Some points, one per row:
vec![-0.6, -0.1, 2.0, -1.8, 2.8, -0.4, -1.7, -0.5]
vec![-0.9, 2.1, 1.0, -4.2, 4.8, -2.1, -1.4, 2.2]
vec![0.0, -1.5, -0.9, 0.9, -0.9, 0.2, 0.7, 1.9]
vec![-0.1, -1.4, 0.4, 0.6, -1.2, 1.2, 0.3, -0.1]
vec![0.2, 0.0, -0.2, 0.5, 0.3, -0.3, 0.0, -0.6]
vec![0.2, -0.1, 0.0, 0.5, 0.0, -0.3, -0.1, -0.6]
vec![0.3, -0.4, 0.2, 0.3, 0.5, -0.9, -0.1, -0.3]
vec![0.0, -1.5, -0.6, 0.9, -1.0, 0.5, 0.7, 1.3]
vec![0.4, -0.1, -0.2, 0.4, -0.2, -0.2, 0.1, -0.4]
vec![0.3, -0.7, 0.0, 0.2, -0.2, 0.6, 0.2, -0.8]
vec![-0.2, -1.4, 0.3, 0.7, -1.1, 1.4, 0.1, -0.2]
vec![0.4, -0.2, -0.1, 0.3, -0.1, -0.2, 0.1, -0.5]
vec![0.4, 0.1, -0.4, 0.5, -0.3, -0.5, 0.2, -0.1]
12 more points follow, each with its number after it:
vec![0.1, -1.1, -0.3, 0.8, -0.4, 0.1, 0.4, 0.4] 0
vec![0.1, -1.1, 0.6, 0.4, 0.5, -0.6, -0.3, -0.1] 1
vec![0.3, -1.1, -0.9, 0.3, -0.5, 1.1, 0.6, 0.5] 2
vec![0.1, -0.9, -0.3, 0.7, -0.7, 0.4, 0.6, 0.0] 3
vec![-0.2, -1.8, -0.5, 1.0, -0.9, 0.5, 0.7, 1.3] 4
vec![-0.5, 0.5, 1.6, -1.4, 3.0, -0.6, -1.7, -0.9] 5
vec![0.2, 3.0, 0.0, -2.6, 2.2, -3.1, -1.8, 3.1] 6
vec![0.4, 0.0, -0.6, 0.5, -0.6, -0.2, 0.5, 0.0] 7
vec![0.2, -0.4, -0.2, 0.7, -0.1, -0.5, 0.1, -0.1] 8
vec![-0.5, -0.5, 1.8, -1.4, 2.7, -0.5, -1.5, -0.4] 9
vec![0.4, -0.1, -0.2, 0.3, 0.0, -0.2, 0.0, -0.5] 10
vec![-0.1, -1.8, -0.2, 0.9, -0.6, 0.2, 0.6, 1.0] 11
Which two of these numbered points are nearest to each point below, looking only along the 2 directions in which the first points spread most? Their numbers follow each, nearest first.
vec![0.1, -1.0, -0.5, 0.9, -0.7, 0.1, 0.5, 0.6] > 2 11
vec![-0.2, -1.9, -0.8, 0.9, -0.9, 0.4, 0.9, 2.1] > 4 11
vec![-1.0, 6.2, -1.2, -4.2, 1.6, -1.1, -0.9, 3.6] > 6 9
vec![0.3, -0.1, 0.4, 0.1, 0.3, -0.2, -0.3, -0.9] > 1 10
vec![0.3, -0.1, 0.3, 0.0, 0.7, -0.5, -0.4, -0.8] > 1 10
vec![0.3, -0.4, -0.7, 0.7, -0.4, -0.5, 0.4, 0.6] > 0 7
vec![-1.1, 6.1, -1.9, -2.8, -1.3, -0.3, -0.4, 4.7] > 6 1
vec![-1.2, 5.5, -0.3, -2.2, -1.8, 2.5, 0.6, -1.7] > 1 10
vec![-1.2, 4.0, 0.6, -4.1, 4.5, -1.6, -1.6, 1.4] > 6 5
vec![0.4, 0.1, -0.7, 0.6, -0.4, -0.4, 0.3, 0.1] > 7 8
vec![0.1, -1.4, 0.2, 0.7, -0.3, 0.1, 0.0, 0.3] > 7 0
vec![0.2, -0.8, -0.7, 0.7, -0.9, 0.3, 0.6, 0.6] > 2 11
vec![-2.1, 5.8, -1.9, -2.0, -3.4, 2.3, 0.9, 3.5] > 4 11
vec![-1.5, 3.2, 1.1, -4.0, 4.9, -1.1, -1.8, 0.9] > 6 5
vec![-0.3, 0.8, 1.4, -0.8, 1.0, 0.6, -1.3, -1.9] > 9 5
vec![0.3, 0.0, -0.2, 0.4, 0.1, -0.2, -0.1, -0.6] > 10 1
vec![0.0, -0.2, 1.1, -0.8, 1.3, 0.4, -0.7, -1.7] > 9 1
vec![-1.5, 1.4, 1.9, -3.5, 4.8, -1.0, -1.9, 0.9] > 6 5
